50 stands for zero in the data rows.
Here are some numbered points:
69/28/48/52/61/42/35/52/82/39/52/49/62/50/32/51 0
70/29/52/56/65/45/35/53/90/41/48/49/61/46/36/55 1
69/29/50/52/60/32/32/49/78/40/49/47/61/45/30/51 2
68/26/46/50/62/33/32/50/82/42/53/50/61/50/38/53 3
32/71/51/49/38/94/69/52/29/58/53/56/41/53/81/46 4
68/30/51/54/60/39/35/52/87/41/51/50/60/47/30/49 5
29/69/52/47/38/99/66/49/33/59/49/52/41/54/87/49 6
71/28/46/51/61/36/34/50/81/40/52/49/60/45/29/53 7
69/26/47/53/62/45/35/49/83/39/48/46/59/48/31/51 8
68/31/48/52/62/39/32/48/87/46/52/49/61/46/24/48 9
Which five points above are nearest to each new point? Their numbers follow each, nearest first.
48/37/54/46/59/56/51/56/45/38/38/48/30/53/59/43 -> 8 0 3 2 5
70/28/49/51/60/38/34/53/91/42/49/47/58/45/27/52 -> 5 9 7 8 0
70/28/48/53/64/46/36/50/79/40/52/49/62/49/34/54 -> 0 8 7 1 5
70/30/50/52/64/47/33/50/81/39/49/49/59/44/25/51 -> 8 0 5 7 9
69/30/50/51/62/46/33/52/86/40/52/52/62/47/32/51 -> 0 5 8 1 7
53/64/46/52/41/67/46/41/62/58/59/51/69/47/61/57 -> 4 0 6 1 8
70/26/45/50/62/38/33/53/86/41/52/49/61/46/25/51 -> 7 9 5 0 8
49/40/55/45/59/61/50/56/50/41/42/49/29/51/52/41 -> 8 0 5 2 3
70/32/51/50/61/45/34/52/88/42/52/48/59/46/28/49 -> 5 9 0 8 1
48/37/53/47/61/62/49/56/51/41/42/50/32/54/55/41 -> 8 0 3 5 1
53/62/45/52/40/66/49/43/64/59/58/50/67/42/53/58 -> 0 8 1 5 3
67/28/49/51/63/51/35/53/86/41/50/47/59/44/25/50 -> 8 0 5 9 1
68/29/49/54/62/43/37/51/82/42/54/49/60/48/32/49 -> 0 5 8 7 9
69/31/51/52/59/27/32/49/84/43/52/51/63/47/32/51 -> 2 3 7 5 9
52/62/47/52/40/72/46/42/67/59/59/52/71/48/55/57 -> 0 1 8 5 3
51/61/44/51/38/67/48/41/65/61/57/49/70/46/62/59 -> 4 0 6 1 8
54/61/48/54/42/75/49/43/63/60/59/50/69/47/60/60 -> 4 6 0 1 8
